(in the rows, 128 means zero)
One turn moves every row onto another: examples first, then more rows asked:
linun: [182 119 133 101 136 108 134 136 105 153  99 172 161 106 165 114 119 130
 143 148 140 117 110 139 148]
sedir: [128 125 133 118 128 120 116 153  75 125 129 128 114 118 118 170 106 118
 119 127 145  95 101 145 161]
kiz: [144 161 135 110 131 122 104 141  70 138 131 163 150 149 125 140 127 136
 133 133 172 108 118 140 126]
ropas: [141 125 127 118 125 160 131 125  88 142 115 141 138 129 175 186 117 135
 142 148 140  72 110 127 115]
tos: [126 131 112 124 121 129 131 112 130 161 147 178 149  95 121 127 112 143
 137 124 158 132 105 123 153]
Mak: [135 117 107 133  99 143 117 135 102 151 135 141 156 102 137 105 111 123
 129 102 168 115 113 126 121]
Ronad: [125 135 134 122 118 132 121 123 104 134  99 144 162 173 163 168  96 136
 148 159 104  96 110 115 120]
lon: [145  95 112 132 143 148 109 150  97 141 140 155 142  95 162 117 138 135
 142 133 147 109 122 145 126]
nesiz: [152 127 127 128 127 108 130 146 109 135 137 114 103 116 113 123 132 116
 138 129 125 133 105 138 154]
Tedot: [133 139 107 115 131 146 124 122 132 163 112 169 175 119 169 134 122 127
 121 117 113  83  98 103 146]
tuz: [ 78 126 142 114 120 131 132 125 119 156  93 156 136 125 112 150 127 132
 140 125 104 109 105 129 109]
Ruviv: [152 136 113  98 137 133 153 103  78 157 109 148 133 131 155 116 110 154
 154 127 133  70 119 149 118]
Tinit: [124 128 134 108 107 107 135 134 100 149 112 170 160 126 149 146 120 154
 139 158  81  82 102 126  93]
zisep: [149 153 174 122 115  98 135 124 101 126 111 120 156 131 168 129 118 116
 128 114 139  85  95 127 120]
tud: [150 102 116 120 129  89 111 156 160 154 124 148 141 135 107 152 132 121
 128 143 136 106  99 126 109]
sumog: [131 126 135 123 142 121 122 140 128 129 119 143 176 112 170 147  89 118
  87 115 126 100 101 138 146]
senil: [126 108 108 142 153 122 112 138 109 168  94 173 131 137  98 147 116 124
 147 146 119 107  82 133  98]
dufo: [135 127 142 125 113 134  99 131 119 125  97 170 176 112 144 153 116 145
 142 117 133 103  90  78 131]
dinim: [133 117 130 150 105 116 153 125 143 157 118 144 145 114 117 147 129 142
 123 159 168  92 108 114 120]
fogaf: [137 126 111 112 136 102 123 130 115 136 155 131 102 122 109 139 121 133
 149 112 150 108 127 119 102]
musov: [121 108 130 135 130 121 145 119 139 155  80 142 149  98 122 141 124 156
 148 116 124  95 129  97 131]
nized: [138 120  96 112 140  78 150 149  68 153 106 138 136 134 133 161 120 125
 158 155 116 105 127 132 123]
Lofaf: [147 103 131 130 150  85 152 123  97 142 117 142 105 141 129 145  90 118
 143 149 102 100  91 117 120]
Pep: [125 108 103 122 164  95 136 139 102 120 117 139 149 123 165 154 111 143
 159 135 104 105 127 164 142]
tig: [128 133 133  98 156  96 114 124 114 134 113 157 127 155 155 127 105 109
 159 106 130 108 109 138 165]

kiz moves to zisep
Tinit moves to fogaf
And these:
senil moves to dinim
Pep moves to lon
nized moves to Mak

One turn moves every row onto another: examples first, then more rows asked:
kodes: [140 156 122 106  91  92  91 134 148 112 140 154 105 164 170  99 149]
baman: [119 152 146 115 137 105  99 154 141 150 157 130 130 151 157  82 166]
povo: [173 139 149 157 128 115  91 142 142  62 149 126 122 155 160 103 149]
putum: [155 125 151 100 139 121 139 141 161  95 124 127 125 147 172 109 146]
zazun: [139 179 133 170 134  95  88 125 134 128 147 110  99 139 133 107 124]
Lurom: [ 86 146 149 133 132  98 109 163 148 124 157 129 110 154 158 107 141]
laduz: [113 125 153 155 178 114  88 121 132 113 137 112 116 150 146 101 126]
lafe: [160 172 139 161 140 114  90 125 134 119 151 124 143 148 122 111 143]
vem: [134 136 146 105 128  92 101 176 137 131 133 129 135 159 158 116 123]
fogif: [148 138 187 157 147 129 110 108 151 120 134 111 119 146 142  70 148]
Fen: [140 187 139 152 119  92  85 108 138 136 143 145 105 153 132  89 153]
lov: [157 149 159 122 131  99 105 113 144 160  98 130 110 152 149  79 149]
notez: [115 112 173 166 118  84 105 121 132 121 117 114 134 144 141  96 158]
sezup: [189 126 164 149 154 108 102 127 165 132 152 142 105 148 162 114 140]
gisas: [131 127 137 117 127  66 123 126 146 108 141 131  76 141 175 121 154]
telob: [162 123 179 144 134  98 127 145 150  85 114 114 122 145 155  97 113]
Rubug: [135 138 180 165 127  96  81 142 141 137 133 130 141 151 128  78 135]
neget: [175 154 157 145 130  97  99  91 141  74 122 129  96 154 157  99 143]
sero: [122 162 135  93 123 110 116 138 143 115 127 132 101 172 154 101 113]
pizav: [131 185 164 155 139  89  84 108 145 125 133 147  91 156 149  76 140]
subu: [143 121 161 157 122  87 115  87 164 108 122 145  97 136 144 114 159]
Nif: [143 133 153 137 128  96 112 117 143  69 116 129 105 156 157  56 133]
Sus: [119 136 145 137 130  91  84 105 142 158 140 131  82 152 144 118 152]
Gesog: [121 161 159 129 131  95  82 103 140 123 132 154 145 166 129  81 146]
pasef: [150 158 110 110 122  99  97 141 145 106 123 152  88 161 170 113 144]
Karu: [115 132 168 161 163 108 100 104 141 120 130 109 131 144 128 104 134]
sidig: [129  98 141 132 118 110 121 133 154  76 127 120 131 145 158 114 141]
korom: [116 113 173 142 120  95 130 148 143  99 110 110 100 152 170 118 135]
Keku: [100 134 157 130 134  87 111 145 135 145 114 125 127 153 149 131 144]
lazo: [ 97 147 159 139 130  92 114 149 145  97 176 133 127 150 162 111 142]
zekit: [149 153 175 104 132  81 108 140 143 133 117 135  92 162 184  84 156]
gak: [146 170 124 142 148 120  98 175 146 108 144 135 101 157 157 115 131]
Nirop: [173 147 135 125 135  96 108  88 142  90 104 126 106 148 153 100 127]
Dun: [127 109 127 145 116 128 123 126 158  96 134 127 135 141 139 115 129]
kemeg: [186 127 135 139 140  92 117 145 162 137 159 142 113 137 163 107 147]
Tov: [169 142 173 119  98  87 125 113 153 120 115 134 119 151 164  81 162]
Sulo: [168 143 152 150 120 108  81 105 147  79 131 127 122 151 150 140 134]
Lonel: [179 139 158 147 135  96 100 137 153 147 179 128 103 148 161 103 145]
vini: [138 152 117 145 128  88  83 164 154  90 136 154 103 143 172 115 147]

vini moves to zazun
kemeg moves to Lonel
Gesog moves to Nif
And these:
zekit moves to lov
fogif moves to putum
Rubug moves to telob
lazo moves to laduz
subu moves to gisas
Lurom moves to Karu
notez moves to korom
kodes moves to pizav
neget moves to pasef
gak moves to lafe

One turn moves every row onto another: examples first, then more rows asked:
vob: [105 142 119 142 159 148 125 119 145 125 114 109 117 141  95 111 151]
Lotut: [119 109 131 131 128 112 129 119  91 114 130 132 132 109 169 149 145]
poz: [136 150 158 101 118 128 111 107 143 138 139 102 107 115 153 117 124]
simin: [139 148 152 106 119 123  86 122 132 140 122 105 107 108 148 122 135]
Ves: [155 146 164 107 124 113 135 121 144 140 151 135 140 120 148 109 119]
naro: [114 148 125 115 143 138  90 130 134 127 105 101  98 124 117 127 143]
besem: [122 105 114 141 128 123 119 118  97 118 120 114 124  96 160 150 157]
sar: [108 134 122 138 145 147 156 130 148 133 141 137 113 142  89 117 129]
dimus: [145 136 147 134 131 122 158 131 148 144 155 156 145 129 114 107 125]
fepu: [143 106 100 118 141 141 150 148 104 103 118 133 141 124 135 148 118]
viv: [147  99  92 136 133 148 139 142 118 114 109 116 134 104 131 145 137]
tepi: [103 136 114 140 154 147 119 142 133 129 112 126 106 137  88 124 139]
rusof: [130  95  94 141 130 131 123 132 109 117 119 113 126  98 141 148 155]
lilu: [144 152 148 108 120 118  97 118 128 143 128 108 131 112 158 116 122]
Lifik: [130 111 129 119 138 133 153 135  92 102 122 141 140 129 152 150 116]
bogif: [104 141 116 131 149 154 124 123 148 127 118 105  99 140  97 120 138]
pel: [116 152 135 113 150 135  97 110 142 123 107  95 110 132 126 114 145]
voguf: [135 136 155 138 119 120 152 137 130 150 155 167 132 119 121 122 122]
dut: [107 136 114 157 150 142 147 133 129 140 129 145 136 141  90 115 132]
Pes: [131 136 135 151 128 124 156 133 130 151 152 163 149 129 114 113 122]
vose: [138 107 109 150 127 146 131 116 111 117 108 109 126  89 145 144 154]
tasi: [142 153 157  97 132 120 105 109 139 132 129 105 122 120 150 111 131]
Mifu: [127  98 102 121 138 124 145 149  96 110 130 141 138 119 141 150 128]
lolu: [131  94  87 130 135 129 136 148 109 117 122 126 133 114 132 150 139]
Gamu: [102 145 109 139 156 146 110 127 129 127 106 108 119 141 100 118 141]
Vipu: [125 117 134 149 127 135 133 105  95 115 113 117 128  99 162 146 149]
rok: [119 153 126 112 143 135  85 119 130 131 106  90 117 126 134 118 135]
dumu: [143 141 163 112 111 120 146 116 143 146 161 135 121 119 144 115 115]
Busog: [117 120 142 133 132 129 146 114  83 103 121 132 135 117 168 149 134]
vefo: [149 145 167 114 110 111 120 124 128 149 149 141 124 107 148 121 124]
tozis: [131 132 145 134 124 131 165 129 146 142 161 151 128 134 113 115 118]
Magos: [111 130 130 150 142 134 150 145 132 140 141 157 120 137  91 122 130]
zodi: [116 148 134 108 137 139 102 111 146 125 118  87  95 124 128 117 138]
fim: [120 104 125 124 133 116 143 136  87 111 136 143 137 118 161 152 128]
nuziv: [150 144 154 126 114 114 132 124 130 153 151 144 147 114 149 114 115]
lorap: [121 135 124 151 151 139 157 130 148 137 135 142 132 139  88 109 139]

vose moves to Vipu
besem moves to Lotut
And these:
sar moves to bogif
lorap moves to vob
naro moves to simin
lilu moves to nuziv

One turn moves every row onto another: examples first, then more rows asked:
gibir: [149 143 125 160  95 124 119 145 119 132 144 129 143  82 110 177 117 201
 113 117 109 157 122 138 179 148 154]
kibab: [ 96 114 134 170 155 129 168 165 112 105 146 121 119  79 140 182 114 180
 101 102  85 163 113 139 158 166 173]
levo: [ 98 160 132 157  98 131 132 163 100 145 144 123 113 105 134 160 104 151
 144 108 127 137 110  77 153 181 175]
gemad: [ 86 132 119 139 143 131 138 155  79 116 146 122 115  66 143 172 113 135
 138  86 128 142 147 158 147 133 180]
Fav: [117 121 119 164 106 158 104 160  92 110 186 148 108 102  98 166  85 174
 120 128 110 133 126 151 119 163 186]
kete: [120 137 164 113 116 126 135 201  69 114 169 132 124  72 140 152 111 188
 125 125 132 131 141 142 148 196 146]
gozin: [113 133 148 145 115 109 150 188 122 103 162 107 114  95 129 140 100 197
 137 122 139 115 145  93 147 154 151]
nimif: [118 140 125 125 114 147 127 170  88 110 149 116 118  81 117 176  96 162
 110 144 110 133 192 157 142 152 187]
nomag: [107 155 132 182 129 105 116 160 113 125 156 119 112  89 118 166 113 169
  78  98 126 127 153 126 152 184 131]
Desuz: [103  98 150 178 113 148 147 150 117 115 168 118 121  99 116 171 106 182
 131  96 136 161 123 129 134 170 202]
fol: [ 95 116 129 105 133 117 128 169  95 118 146 119 115  96 138 160  97 163
 189 116 116 138 126 149 145 156 168]
Suk: [105 131 110 132  98 154 135 158  77 136 176 117 109  91 133 152  94 172
 147 165 130 119 122 134 143 190 173]
divu: [135 134 112 149 105 175 137 154 115 106 162 137 105  87 116 175  87 168
 131 133 123 143  95 148 150 199 131]
gagil: [151 146 121 116 109 132 128 149 106 119 155 121 136  89 135 155 124 187
 116 144 112 121 137 125 186 144 135]
sofip: [103 117 128 120 114 157 146 162  86 103 180 108 125 111 161 154  99 149
 155 102 157 133 138 141 142 158 166]
luzo: [ 85 155 119 176 115 104 124 174  86 137 161 107 124 101 135 161 104 165
  85 100 132 121 156 129 157 172 143]
lezep: [118 144 131 138 117 135 149 165 122 133 126 109 111  70 130 172  67 187
 138 152 131 157 156 131 169 190 160]
latem: [106 106 114 149 145 122 118 160 125 148 154  96 136 110 147 167 102 182
 104 143 122 126 113 162 157 167 177]
vofa: [ 96 151 117 158 108 131 137 155 123 117 147 106 120  98 190 142 108 175
 110 105 117 144 132 107 136 180 133]
Fabu: [ 93 153 149 111 160 125 133 145 106 111 148 137 109  84 171 165  98 174
 135 124 108 159 144 127 152 176 141]
sibav: [ 94 103 139 141 125 137 137 161 115 115 133 125 113  84  95 185 121 164
 149 107  89 150 115 150 141 147 192]
peku: [ 62 132 137 137 114 135 122 170  95 123 145 121 108  89 130 159  99 166
 145 167 101 134 100 150 135 152 168]
Gino: [109 130 134 131 145 136  85 136 141 141 145 125 124 107 134 173  97 174
 104 135 124 137 128 164 144 158 161]
Piduz: [106 117 142 104 133 145 148 171 115  96 143 127 122 107 134 185 115 177
 141 128  74 155 108 148 151 175 142]
Ziz: [ 90 164 158 142  75 144 130 170 118 113 138 130 122  95 104 174 107 177
 120  99 133 149 156 117 137 132 157]
pilu: [110 135 113 181 111 145 134 153 128 100 147 110 115  86 157 153 130 159
  84  83 105 137 132 122 127 157 149]
basut: [124 136 111 145  96 121 114 163  92 133 158 126 140 102 128 151  90 186
 126 115 123 130 132 132 182 110 166]
kalu: [110 119 162 145 120 136 123 197  86 114 157 142 104  60 101 141  93 167
 123  95 145 120 132 135 149 149 171]
ruv: [118 129 163 118 122 177 145 136 127  92 166 129 117 104 141 175 122 174
 117 125 121 157 134 126 136 190 147]
mezi: [ 98 134 135 152 116 130 101 172  97  97 155 137 118  88 119 181 112 164
 141 133  94 149 103 186 117 161 156]
vefe: [100 134 168 143  97 160 153 197  95 120 141 139 120  68 108 172 106 183
  95 109 121 154 110 139 164 181 149]
lod: [125 161 135 151  98 140 116 163  86 116 166 134 128 109 124 184 146 146
 113 102  93 136 135 110 126 180 178]
gov: [ 95 164 123 156 122 124 129 162 104 126 150 108 111  91 134 159 110 151
  80 108 134 113 152 121 166 177 115]
nok: [ 97 149 117 166 105 123 111 143 109 124 150 110 116  81 165 144 126 158
 117  90 126 136 159 119 116 157 168]
vebek: [114 125 105 128 133 152 114 150 122 137 141 101 134  97 143 181 111 147
 107 122 134 126 115 186 161 157 151]
viku: [133 145 132 146  86 130 164 193 104  87 158 103 141  90 129 183 137 183
 121  98 126 138 143 142 143 169 133]
vetu: [107 119 126 147 135 134 135 172 115  96 144 116 102  70 128 161 112 157
 152 151 112 127  81 162 143 171 137]
zoso: [137 121 111 161 129 143 147 195 116  88 148 119 117  93 121 177  59 174
 111 110 112 147 145 161 163 158 156]
goz: [144 144 119 153 126 136 134 184 105  94 168 127 116 115 141 160 110 143
 131  90 112 119 104  97 150 179 141]

Suk moves to Fav
sibav moves to Piduz
vetu moves to peku
And these:
sofip moves to Desuz
luzo moves to nomag
vebek moves to latem
viku moves to gozin
goz moves to levo
gagil moves to basut
vefe moves to kete
lezep moves to nimif
nok moves to pilu
kibab moves to Fabu

